In the data rows, zero lies at 7.5, halfway between 7 and 8.
Here are some points:
array([ 7,  7, 10,  7,  9,  6,  9,  7,  6, 10,  8,  7,  3,  5,  9, 11,  3,
       11,  3,  7,  8,  2, 10])
array([ 1,  5,  6,  9, 14,  3,  6,  6, 11, 11,  7,  8,  4,  7, 10, 12, 11,
        4,  7,  4, 10,  0, 12])
array([ 2,  6,  7, 11, 10,  3,  6,  6,  9,  9,  7,  3,  4,  8,  8, 12,  9,
        1,  5,  5,  7,  3,  9])
array([ 8,  8, 11,  5,  8,  9,  9, 10,  5,  7,  9, 11,  9,  8,  9,  0,  8,
       10,  9,  7, 11,  7,  8])
array([10,  6,  9,  6, 10, 11,  9, 11, 10,  9,  6,  9,  8,  8,  9,  3,  8,
        9,  9,  2, 10, 14,  4])
array([ 8,  3,  7,  7,  7,  5,  7,  5,  7,  8,  7,  3,  7,  6,  7, 10,  7,
        6, 11,  4,  8,  5, 10])
array([ 3,  8, 10, 11,  6,  7,  7,  7, 11, 10,  7,  7,  7,  5,  6, 10, 10,
        0,  1,  9,  6,  9,  9])
array([10,  9, 15,  1, 10, 12, 14, 11,  5,  1, 12, 13, 15,  9,  5,  0,  5,
        9, 13,  5, 10, 15,  7])
array([11,  5,  9,  2,  7, 12, 13,  8,  5,  4,  8,  5, 14,  9,  8,  3,  9,
        4, 12,  3,  6, 13,  9])
array([15,  7, 14,  0, 12, 15, 15, 15,  5,  0,  9, 15, 15, 11, 13,  0,  9,
       14, 12,  0,  9, 15,  8])
array([ 8,  8,  9,  3, 11, 11, 10, 10,  6,  3,  9,  8, 13,  9,  9,  6,  7,
       10,  8,  9,  9,  6,  8])
array([ 3,  8,  9, 10, 10,  9,  7, 11, 10, 13,  7,  7,  5, 12, 13,  6,  6,
       10,  6,  4, 13,  7,  8])
array([ 9,  7,  4,  7,  3,  4,  7,  5,  8,  1,  7,  7,  7,  0,  3, 11, 11,
        1,  8, 14,  3, 11,  5])
array([ 5,  9,  6, 11,  8,  4,  3,  3,  9,  7,  6,  4,  7,  8,  7, 10,  9,
        6,  6,  8,  5,  3,  8])
array([14, 10,  9,  4,  6, 15, 11,  6,  6,  2, 10,  9, 12,  8,  8,  3,  6,
       10, 10,  8,  7, 12,  5])
array([ 6,  2,  5,  1,  4,  8,  8,  7,  4,  2,  5,  3, 10, 12,  8,  5,  8,
        6, 10,  7,  5,  9,  7])
array([ 8,  4, 10,  0,  6, 11, 13,  6,  9,  1,  9,  0, 15,  7,  7,  0, 13,
        4, 15,  5,  5, 15,  5])
array([ 5,  7,  7,  5,  9,  8,  8, 11,  4, 11,  8,  8,  9,  9,  9,  6,  5,
       10,  7,  7,  8,  5,  7])
array([ 8,  3,  4,  3,  7,  6,  6,  6,  7,  6,  7,  4,  7,  6,  8,  6,  8,
        8, 13,  9,  6,  7,  5])
array([ 3,  7,  3, 10,  7,  5,  4,  3,  9,  7,  6,  3,  5,  6,  6, 11,  9,
        3,  9,  8,  7,  7,  9])
array([ 2,  8,  0, 14,  7,  1,  2,  6,  7, 12,  9,  9,  0,  9, 10, 15,  4,
       11,  1, 15, 12,  0,  8])
array([10,  9,  9,  6,  6,  9, 11, 10,  7,  4, 11,  9,  9,  8,  6,  7,  5,
       11,  8,  9,  8, 12,  4])
array([ 8, 11, 11, 11, 10,  9, 11,  9, 11,  9,  9,  9,  8,  7, 11,  6,  7,
        8,  6,  7,  7, 11,  9])
array([10,  7, 13,  1, 11, 12, 14, 11,  7,  3, 10,  7, 15,  7,  6,  0,  7,
        4, 11,  4,  6, 15,  5])
array([ 7,  7,  7, 11,  6,  9,  6,  6, 12,  8,  6,  7,  8,  6,  7,  7,  9,
        5,  8,  9,  4,  8,  8])
array([ 7,  8,  9,  5, 10,  7, 11, 10,  5,  2,  8, 10, 13,  7,  8,  4,  7,
        9, 11,  3,  8,  9,  7])
array([ 5,  7,  7,  6,  9,  8,  9, 11,  7,  6,  7, 11,  9,  8,  7,  5,  8,
       10,  7,  5,  6,  5,  8])
array([ 6,  5, 10,  6, 12,  7, 11,  7,  8,  6,  8,  5, 13,  8, 10,  7, 10,
        0,  7,  3, 10,  6,  9])
array([ 9,  6,  3,  4,  3,  9,  7, 11,  5,  8,  5,  5,  5,  6,  9, 10,  6,
        8,  9, 12,  5,  4,  7])
array([ 7,  9,  7,  7, 10,  3,  5, 10,  6,  4,  9, 14,  8,  5,  9,  6, 10,
       10,  5,  3,  7,  6, 10])
array([10,  8,  9,  9,  8,  6,  8, 10,  9, 12,  8,  7,  5,  9,  9,  7,  5,
       13,  8,  6,  8,  3,  8])
array([11,  6,  9,  7, 11, 11,  9, 11, 10, 10,  5,  9,  8,  9,  9,  2,  8,
       10,  9,  1, 11, 15,  5])
array([ 6,  5, 10,  6, 12,  7, 11,  7,  8,  6,  8,  5, 14,  8,  9,  6, 11,
        1,  7,  4, 10,  6,  9])
array([10,  7, 14,  7, 11, 13, 15,  9,  9,  8, 10,  8, 13,  7,  8,  1,  9,
        9, 10,  2,  8, 15,  6])
array([ 5,  9,  7,  9,  6,  7,  7,  8,  6, 11,  8,  8,  6,  7,  7, 10,  6,
        7,  8,  7, 11,  6,  8])
array([10,  8,  8,  4,  6,  6,  8,  6,  5,  5, 13,  8,  9,  9,  5,  7,  8,
        8,  8, 13, 10,  7,  5])
array([ 9,  8,  8,  5,  4, 10,  9,  9,  8,  9, 12,  9,  6,  5,  6,  5,  7,
       11, 10, 10,  7,  9,  4])
Here are 10 more points, each followed by its number:
array([12,  9,  7,  7,  8,  4,  6, 10,  8, 12,  8,  9,  7,  8, 11,  9,  4,
       12,  7, 10, 10,  6, 10]) 0
array([13,  8,  5,  7,  5, 14,  8, 10,  3,  4, 10, 11,  7, 11,  9,  7,  5,
       12,  7, 13,  7,  6,  4]) 1
array([ 6,  8,  6, 15,  4,  3,  4,  2, 13, 10,  9,  4,  3,  4,  5, 13,  6,
        4,  2, 11,  6, 11,  6]) 2
array([ 8, 10, 12,  9,  8,  9,  8, 10, 13,  9, 10, 11, 11,  7,  7,  3,  5,
       11,  6,  8,  9,  9,  6]) 3
array([ 7,  3,  5,  2,  5,  8,  8,  7,  4,  3,  5,  4, 10, 11,  8,  5,  8,
        6,  9,  7,  6,  9,  7]) 4
array([ 9,  8,  5,  8,  5,  9,  6,  7,  8,  7,  7,  7,  9,  7,  7,  9,  7,
        5,  9, 12,  7,  8,  7]) 5
array([ 4,  7,  6, 11,  8,  3,  5,  7, 12, 14,  5,  6,  2, 11, 12, 12,  7,
       11,  8,  8, 12,  0, 11]) 6
array([ 6,  9,  5,  6,  7,  9,  5,  5,  7,  6, 10,  8,  6, 11,  8, 12,  8,
        7,  7, 11, 11,  1,  8]) 7
array([ 1,  4,  5,  9, 13,  4,  6,  6, 11, 11,  7,  7,  4,  7, 10, 12, 11,
        4,  8,  4,  9,  1, 12]) 8
array([ 6,  4,  5,  5,  7,  8, 10, 11,  6,  7,  4,  8, 10,  5,  9,  7,  7,
        7,  7,  5,  5, 13, 10]) 9
Which of these numbered points is nearest to each point below, looking only along the 6 directions in which the first points spread most? Its number follows each.
array([10,  8,  9, 10,  8,  6,  8, 11,  9, 12,  9,  8,  4,  9, 10,  7,  5,
       13,  8,  6,  8,  3,  8]) > 0
array([ 9,  0,  1,  0,  5,  6,  4,  8,  2,  3,  2,  5, 11,  8,  7,  7,  8,
        6, 12,  2,  4,  7,  9]) > 4
array([11, 10, 13, 10,  9, 10, 11,  8, 11,  8,  8,  9,  9,  6,  5,  6,  5,
        8,  6,  4,  7, 12,  7]) > 3
array([ 5,  7,  5, 11,  7,  3,  4,  6, 11, 14,  5,  6,  1, 10, 11, 12,  7,
       10,  8,  9, 11,  0, 10]) > 6
array([13,  7,  5,  6,  5, 14,  8, 11,  3,  4, 10, 11,  7, 11, 10,  7,  5,
       12,  8, 12,  7,  6,  4]) > 1
array([ 9,  0,  1,  0,  5,  6,  4,  8,  2,  3,  2,  5, 11,  8,  7,  7,  7,
        6, 12,  2,  4,  7,  9]) > 4
array([ 2,  6,  6, 11,  9,  4,  5,  6,  9,  9,  7,  2,  4,  9,  8, 13,  9,
        1,  5,  5,  7,  2,  9]) > 8
array([11, 11, 10, 14,  6,  9,  7, 11,  9, 12,  9, 15,  0, 12, 11,  5,  1,
       15,  6, 11, 12,  2,  8]) > 0
array([ 7, 13, 11,  8,  7,  7,  8, 10,  7,  7,  9, 11,  5,  8,  8,  9,  4,
       11,  8,  9,  9,  4,  8]) > 0
array([13,  9,  4,  5,  4, 13,  6, 11,  5,  3,  9, 13,  8, 11,  6,  4,  4,
       11,  9,  7,  7,  8,  7]) > 1
array([ 3,  7,  8, 11,  9,  3,  4,  4, 12, 10,  6,  1,  9,  6, 10, 12, 10,
        0,  6,  7, 10,  6,  9]) > 8
array([ 5,  6,  6, 10,  8,  3,  5,  7, 11, 13,  5,  6,  3, 10, 12, 12,  7,
       10,  8,  8, 12,  0, 10]) > 6
array([ 3, 13,  6, 15,  5,  0,  3,  0, 15, 10,  9,  0,  1,  2,  4, 15,  6,
        3,  0, 15, 11,  8,  2]) > 2
array([ 5,  6,  6, 10,  8,  4,  5,  7, 11, 13,  5,  6,  3, 11, 12, 12,  7,
       10,  8,  8, 12,  0, 10]) > 6
array([ 9,  7,  0, 15,  0,  2,  0,  4,  8, 15,  5,  8,  0,  9,  4, 15, 10,
        6,  3, 15,  4,  7,  6]) > 2
array([ 7,  6, 11,  9,  7, 10,  7,  8,  8,  9,  3,  7, 10,  8,  5,  6, 12,
        5,  5,  3,  4, 15,  8]) > 9
array([12, 10,  8,  6,  6, 10,  8,  8,  5,  6, 10, 11,  5,  9,  5,  6,  5,
       12,  6, 12,  9,  6,  4]) > 1
array([12, 10,  8,  6,  6,  9,  8,  7,  5,  6, 10, 10,  4,  8,  4,  7,  5,
       11,  7, 12,  9,  5,  3]) > 1
array([ 9,  7,  7, 10,  3,  8,  4,  4,  7,  5,  9,  6,  9,  3,  7,  9,  8,
        4,  6, 10,  3, 12,  7]) > 5
array([ 5,  8,  8, 15,  6,  8,  7,  5, 13, 12,  6,  8,  5,  6,  6, 12,  9,
        3,  2,  8,  4,  9,  7]) > 2
array([ 6,  9,  9,  4,  9,  8,  9,  8,  6,  8,  8,  6,  9,  6,  9,  6,  9,
        8,  6,  5,  6, 10,  9]) > 9
array([ 9,  6,  6, 13,  5,  8,  5,  5, 10, 13,  4,  8,  0,  7,  5, 12,  8,
        6,  3, 10,  3,  8,  7]) > 2
array([ 2,  7,  4, 13,  8,  3,  5,  3, 10,  9,  3,  7,  4,  7,  9, 14,  7,
        4,  6,  3,  8,  5, 10]) > 8
array([12, 15, 15, 10,  9, 11, 15,  9, 11,  5, 15, 14, 11,  1,  2,  2,  5,
       13,  1, 12, 13, 15,  0]) > 3
array([ 2,  6,  4,  9,  7,  7,  5,  8,  4, 10,  7,  5, 11, 10, 10,  8,  6,
        8,  9,  7,  9,  3, 10]) > 7
array([ 5, 10, 10, 10, 13,  3,  6,  7,  9, 10,  7,  8,  9,  7,  8, 10,  8,
        3,  6,  3, 12,  7,  9]) > 8
array([ 3,  6,  4, 13,  7,  4,  4, 12, 10, 14,  5,  8,  5, 11, 10,  9,  6,
       11,  5,  6,  8,  1, 12]) > 6
array([10,  0,  1,  0,  5,  7,  5,  8,  2,  2,  2,  6, 11,  8,  7,  6,  8,
        5, 12,  2,  3,  8,  9]) > 4
array([10,  6,  9,  1,  9, 11, 13,  6,  4,  4, 10,  2, 15, 11,  4,  1, 10,
        6, 13,  9,  6, 14,  4]) > 4
array([ 4, 11,  7, 15,  7,  5,  7,  4, 10,  9, 10,  7,  3,  8,  6, 10,  7,
        4,  4, 10,  9,  5,  5]) > 2
array([11,  9,  7,  4,  8,  7, 10,  8,  6,  7,  6,  5,  7,  7,  8,  7,  7,
        4, 10,  5,  6, 13,  8]) > 9
array([12,  4,  4,  4,  4,  8,  7,  5,  8,  6,  8,  5, 13,  9,  4,  0, 11,
        5, 11, 12,  7, 11,  8]) > 4
array([ 8,  8,  5,  8,  5,  8,  5,  7,  8,  8,  7,  7,  8,  7,  6, 10,  7,
        5,  8, 14,  7,  7,  7]) > 5
array([13,  9,  7,  6,  3,  9,  9,  9,  3,  6, 10,  6,  8, 12,  3,  4, 12,
        9,  9, 15,  8,  7,  4]) > 1
array([ 5,  7,  6, 11,  8,  3,  5,  6, 12, 13,  5,  6,  3, 10, 11, 12,  7,
        9,  8,  8, 11,  0, 10]) > 6
array([ 0,  7,  8, 11, 12,  2,  5,  5,  9, 11, 10,  4,  5,  7,  7, 15,  8,
        3,  2,  8,  9,  1,  8]) > 8
array([ 9,  6,  7,  9,  3,  9,  4,  5,  7,  5,  8,  6, 10,  3,  7,  8,  8,
        4,  7, 10,  3, 12,  6]) > 5
array([ 7, 14, 14, 12, 10,  7, 12,  9,  8,  9, 10, 13,  5,  6, 10,  7,  3,
        9,  3,  7, 11, 11,  8]) > 3
array([ 9, 12,  7, 15,  7,  2,  8,  2,  8,  8,  9,  7,  4,  3,  5, 13,  7,
        7,  3, 13,  6,  4,  8]) > 2
array([ 4,  9,  5, 14,  6,  1,  6,  4,  8,  7,  3,  0,  4,  3,  5, 13,  9,
        1,  5,  8,  8,  5,  9]) > 2
array([ 9, 10,  9, 10,  5,  8,  8,  1, 10, 10,  6,  9,  3,  3,  0, 11,  7,
        3,  5, 10,  4, 14,  4]) > 2
array([11,  1,  2,  3,  6,  8,  4,  9,  5,  0,  2,  8, 13, 11,  8,  5,  9,
        6, 11,  4,  4,  3, 10]) > 4
array([ 1,  6,  4, 10,  7,  6,  4,  8,  3, 10,  7,  5, 10, 10, 10,  9,  6,
        8,  8,  7,  9,  2, 10]) > 7
array([ 5, 11,  4, 10,  5,  4,  0,  6,  6,  8,  6,  8,  0,  8,  6, 13,  8,
       10,  3, 14,  4,  4,  7]) > 7
array([10,  6, 11,  0,  7, 14, 15,  8,  6,  1,  8,  3, 15, 10,  6,  0, 14,
        3, 14,  4,  4, 15, 10]) > 4
